In the data rows, the value 128 means zero.
Some points:
[ 98 145 129 136 117 138  78 123 144 124 146 137 107 118 125 103 109 110
 113 111 110 159 127  76 126 119 122  97 155 151 117 123 135 166 116 126
 107 150 115 149 152  95 143 173 112 104 131 134 152 153 104 156 105 154
 120 135 137 146 150 135 158]
[155 113 160  88 138 130 132 141 106  82 103 101  91 130 128 135 161 137
 145 151 108  95 119 121 167 168 157 123 113  92 170 107 123 126 131 145
 143  97 118 129 138 132 101 134 127 165 109 110  95 105  96 158 151 134
 147 150 129 103 110 127 155]
[ 90 152 133 145 141 108 135  86 129 139 130 127 117 118 150  95 127  87
 119 107 104 118 112 122 105 120  91 122 150 160 148 167 114 137  89 125
 108 149 164 132 128 107  86 151 143 112 135 162 150 157 139 158  97 150
 160 137 155 143 109 130 155]
[124 172 128  97 104 160 104 101 158 131 137 131 100 149 148 155 154 115
  85 125 127 131  94 129 104 112 110 112 147 149 129 147 114 153 131 140
 115 161  98 107 109 123 131 132 145 109 113 155 169 136 132 135 128 136
 149 151 143 149 147 107 129]
[ 92 145 134  90 153 112 119 131 150 156 151 165 101  84 153 131 101 109
 126 130 116 145 119  92 112 155 101  92 146 129 110 137 130 143 113 153
 113 127  99 145 125 116 109 138 119 111 132 143 151 124 153 120 105 134
 135 147 147 154 147  99  96]
[ 98 127  99 159 166 142  85 171 156 165 159 149 177 121 146 130  99 116
 107  93 138 138 106  93 102 118 101 103 134 137  99 102  87 101 164 163
  88  94 165 135 151 170 162 166  89 131 175  78  95 108 111 172 165 103
 122  97  86  97  81 106 182]
[145 108 141 122 163 114 152 142 110  99 121 115 130 136 103 159 179 158
 156 137 157  95 151 149 105 177 133 149 124 108 145 156  87 160 108 102
 146  94 131 164 124 115 128 125 143 102 134 119 136 152 127 123 142 120
 137 139 112 128 139 135 136]
[150 123 160 157 142 172 148 127 176  94 143  93 169 150 116 152 111 171
 142 114  91  95 137 143 128 167 141 137 108 139 177 134 157 122 128 149
 138 120  84 141 129  74 165 117 102 146 117 124 136 146 146 121 160 136
 147 137 118 142 102 169 117]
[146 107  71 132 102 102 141 179 125 184 117 108 160 146 102 142 127 149
 133 131 112  88 134 130 134 163 128 140 104  82 127 163 107 148 127 132
 117 140 123 119 136 116 154 123 160 113 167 175 153 135 126 144  97 137
 131 145 168 139 137 113  92]
[136 145 140  86 122  90 175 102  84  93  90 102 114 129 116 109 147 152
 119 163 124 117 139 159 141 160 150 141 112 109 166 118 131 124 168 122
 130  91 105 159 183 171 151 135  78 158 115  98 130 158  90 120 162 103
 157 115 100 108 101 129 161]
[161 120 130 130 149  94 139 169 162  93 157 110 171 150 107 163 106 154
 141 138 135 109 145 141 156 126 141 167  96 121 181 144 108 129 141 122
 109 134 179 134 142 159  96 139 156  88 164 139 151 142 136 118 100 135
 119 130 129 148 172 138 110]
[154  87 129  96  94 120  95 118 113 156  99 156 144 119 113  89 134 129
 133 163 167 139 150 170 155 103 164 143 128 119  96 102 169 152 165 166
 140 112  89 148  78 161  80 133  91 166 159 111 114 103  98  82  88  86
  91  91 175  89  92 132 167]
[113 145  95 130 136 122 134  86 154 110 148 131 118 133 154 101 100 167
 145 138 115 174 121 133  92 155 102  96 127 147 113 133 116 131 119 122
 118 136 109 115 152 111 101 139 178 152 138 117 166 133 141 156 106 147
 142 148 158 148 137 117 126]
[171 102 106 152  88 115 163 166 137 158 119 108 161 168  97 122 101 143
 138 128 149  95 140 159 162  92 139 121 116 115  76 150 106 123 158  98
 117 156 175 141 127 109  98 146 138  97 131 132 164 153 161 147 104 150
 167 167 119 148 152  92 109]
[127 159 139 162 122 142 132  97 165 133 143 119 147 117 158  95  99 130
  93  99 117  95 125  94 122 168 137 107 136 160 105  88 125  86 162 154
 162 134 173 164  99 172 138 109 154 149 119  91  91 108  95  95  99 107
  88  88 113 119 118  78 153]
[150 111 112  83 100 122 140 136 116 111  79 122 145 146 143 131 150 155
 137 140 117 107 184 119 156 118 144 174 107 111 103 137 140 128  93 155
 119 152 111 115 129 118 129 101 116 132 152 134 125 148 157 137 142 132
 128 141 154 141 152  91 108]
[141  98 156 127 168  94 127 126  88 161 135  89 168 136 100 169 165 143
 158 162 175 131 152 127 168 149 130 164  90 111 130 127 149 113 145 118
 161 152 111 148 131 101 134 133 128 130  74 117 108  94 113 100 129 140
 154 144 149 124 119 147 141]
[103 155  89 127 134 123 102 116 139  84 161  96  89 113 138 115 117 110
 115 103 101 145 103 122 103 114 105 121 132 126 120  87 164  97 156 155
 160 115 165  74  82 163 153  86 100  96 101  91  93  99 121  91 116 102
  98  95 102 113  97 155 144]
[134 108 166 113 100  92 126 131  95 170  96 128 136 127  98 146 153 141
 154 141 170 128 163 134 154  95 155 144 105 100 170  95 128  99  91  86
 142 121 103 138 134 126 155 140 155 173  98 107 118 130 128  88 145 101
 135 128 150 115 156 142 160]
[128 147 136 134 144 147 112 100 110 119 126 163 113 112 140 114  96 122
  97 115 109 145 116  95  94  89 144 108 166 129  85 149 157  84 148  99
 155  81 137  78 102 133 161  93  95 120  86 156  91  98  89 140 169 109
 115 114  94 130 121 158  90]
[114 148 150  87  90 148  82 117  89 141 109 162  94  97 135 105  81  98
  99  98 150 162 102 129 112  92 105 117 150 136 119 166 135 156 131 132
 110 146 147 128 140 103 147 108 168 171 164 142 116 157 157 115 113 154
 143 138 107 155 140 118 112]
[162 114 169 187 166  93 160 166 103 114 154  92 168 154  93 155 157 139
 139 150 175 118 146 169 127 128 130 153 125  98 155 135 104 161 101 135
 107 147 126 107 135 110 130 117 126 122 127 145 124 136 137 160 105 150
 154 126 134 134 147 100  90]
[108 143  86 126 127 137 106 151 156 114 129 128 130 134 144 100 139 112
 121 128 110 137 104 143 118 140  80  99 165 150 126 101 169  94 117  75
 158  90 133 109  99 126 151  92 101 171  92 157 103  91 106  81 160 124
  92  88  83 105 129 160 132]
[147 108 107 112  85 158 144 108 133 174  95 110 139 144 144 113 147 158
 140 122 135 102 128 171 153 140 157 161 114  98 119 150 167 157  93 146
  93 127 121 135 138 146 113 143 134  79 112 129 141 131 143 158 119 141
 131 128  93 136 141 126 107]
[ 90 118 106 135 107 140 138 124 119 150 153 147 104  95 168 127  90  92
  96 103 120 166 109 130 154 112 130  93 136 165 117 121  95 146 103 108
 167 114  98 117 134 118 160  84 140 139 124 128  99 131 145 164 159 100
 128 156 103 135 150 171 126]
[128 157 124 134 145 162 124 100 147 127 122 165 122 102 139 114 142  95
 125 141 114 158 107  83 131 113 138 120 139 155 110 113 116 174 140  92
  97 140 145 124 150  97 137  79 134 122 115 138 132 136 154 135 113 155
 128 116 144 136 137 111 124]
[107 127 124 140  91 151  99 101 140 115 125 149 128  89 143 116 153  96
 101 102 107 146 100 121 127 104 125 113 140 157 116 153  84 114 129  92
 120 141 130 124 130 149 101 158 121 125 139 125 154 148 155 136  95 137
 141 137 139 144 133 116  84]
[136 145 135 104  76 136 155 127  92  77 116 152 120 161 110 171 144 128
 151 163  91  86 157 134 123 158 159 169 117 108 152 131 114 126 125 128
 116 104 107 150 126 122 154 161 127 159  92  88 137 110 125 140 172 140
  93 141 145 103  80 159 147]
[122 133 129 176 153 129 130 127 146 133 121 137  87 125 148  95 117 105
  87 122 144 147 120  89  87 119 109 123 123 154 107  93 127 136 135 120
 102 111 115 145 160 113  94 134 113  95 142 140  93 130 147 110 176 144
 109 153 112 127 126 168 100]
[129  85 167 163 174  96 145 165 127 125 177 108 142 150 110 163 135 146
 168 164 167  97 140 149 115 121 166 132  93 123 144 133 135 126 100 107
 106 160 145  82 101 135 114 157 149 105 169 155 149 163 151 156 105 138
 127 139 127 160 145 110 129]
[114 141  98 174 164 164 123 150  90 102 158 123 104 121 159 123 118 103
 154  97 114 154 103  99 101 102  91 127 132 155 136 123 163  98 153 180
 161 116 171  92  87 167 162  98  94 138 100 154 132  97 101  87 136  86
  95 104  96  85 119 162 107]
[102 132 114 125 169 160 114 100 150 121 116 131 122 103 101 130 106 124
 131 106  86 137 113 147 127 140  91 105 136 128 102 149 115 139  99 104
 137 171 119 128 147 119  97 168 166  90 159 136 139 101 150 110 148 137
 144 119 143 128 143 102 115]
[150 103 164  95  94 107 166 140 115 170  88 170 106 147  98 154 160 130
 157 137 167 166 155 150 164  90 150 146 155 103 154  92 152  74 146 175
 163 138 113 148 126 146  91 113 123 154 136  95 116 112  89 111 112 101
  98  79 159  94  97 123 160]
Along one direction, these points spread out more than along any other. How far along it is each point below, from 0 to 99? 50 is the average, and the first point above lies past it. One standard deviation of the points above along it is 16.
[134 108 166 113 100  92 126 131  95 170  96 128 136 127  98 146 153 141
 154 141 170 128 163 134 154  95 155 144 105 100 170  95 128  99  91  86
 142 121 103 138 134 126 155 140 155 173  98 107 118 130 128  88 145 101
 135 128 150 115 156 142 160] 33
[122 133 129 176 153 129 130 127 146 133 121 137  87 125 148  95 117 105
  87 122 144 147 120  89  87 119 109 123 123 154 107  93 127 136 135 120
 102 111 115 145 160 113  94 134 113  95 142 140  93 130 147 110 176 144
 109 153 112 127 126 168 100] 64
[147 108 107 112  85 158 144 108 133 174  95 110 139 144 144 113 147 158
 140 122 135 102 128 171 153 140 157 161 114  98 119 150 167 157  93 146
  93 127 121 135 138 146 113 143 134  79 112 129 141 131 143 158 119 141
 131 128  93 136 141 126 107] 36
[ 90 118 106 135 107 140 138 124 119 150 153 147 104  95 168 127  90  92
  96 103 120 166 109 130 154 112 130  93 136 165 117 121  95 146 103 108
 167 114  98 117 134 118 160  84 140 139 124 128  99 131 145 164 159 100
 128 156 103 135 150 171 126] 67
[136 145 135 104  76 136 155 127  92  77 116 152 120 161 110 171 144 128
 151 163  91  86 157 134 123 158 159 169 117 108 152 131 114 126 125 128
 116 104 107 150 126 122 154 161 127 159  92  88 137 110 125 140 172 140
  93 141 145 103  80 159 147] 37
[102 132 114 125 169 160 114 100 150 121 116 131 122 103 101 130 106 124
 131 106  86 137 113 147 127 140  91 105 136 128 102 149 115 139  99 104
 137 171 119 128 147 119  97 168 166  90 159 136 139 101 150 110 148 137
 144 119 143 128 143 102 115] 55
[146 107  71 132 102 102 141 179 125 184 117 108 160 146 102 142 127 149
 133 131 112  88 134 130 134 163 128 140 104  82 127 163 107 148 127 132
 117 140 123 119 136 116 154 123 160 113 167 175 153 135 126 144  97 137
 131 145 168 139 137 113  92] 32
[150 103 164  95  94 107 166 140 115 170  88 170 106 147  98 154 160 130
 157 137 167 166 155 150 164  90 150 146 155 103 154  92 152  74 146 175
 163 138 113 148 126 146  91 113 123 154 136  95 116 112  89 111 112 101
  98  79 159  94  97 123 160] 39
[171 102 106 152  88 115 163 166 137 158 119 108 161 168  97 122 101 143
 138 128 149  95 140 159 162  92 139 121 116 115  76 150 106 123 158  98
 117 156 175 141 127 109  98 146 138  97 131 132 164 153 161 147 104 150
 167 167 119 148 152  92 109] 32
[128 147 136 134 144 147 112 100 110 119 126 163 113 112 140 114  96 122
  97 115 109 145 116  95  94  89 144 108 166 129  85 149 157  84 148  99
 155  81 137  78 102 133 161  93  95 120  86 156  91  98  89 140 169 109
 115 114  94 130 121 158  90] 75
[114 148 150  87  90 148  82 117  89 141 109 162  94  97 135 105  81  98
  99  98 150 162 102 129 112  92 105 117 150 136 119 166 135 156 131 132
 110 146 147 128 140 103 147 108 168 171 164 142 116 157 157 115 113 154
 143 138 107 155 140 118 112] 63
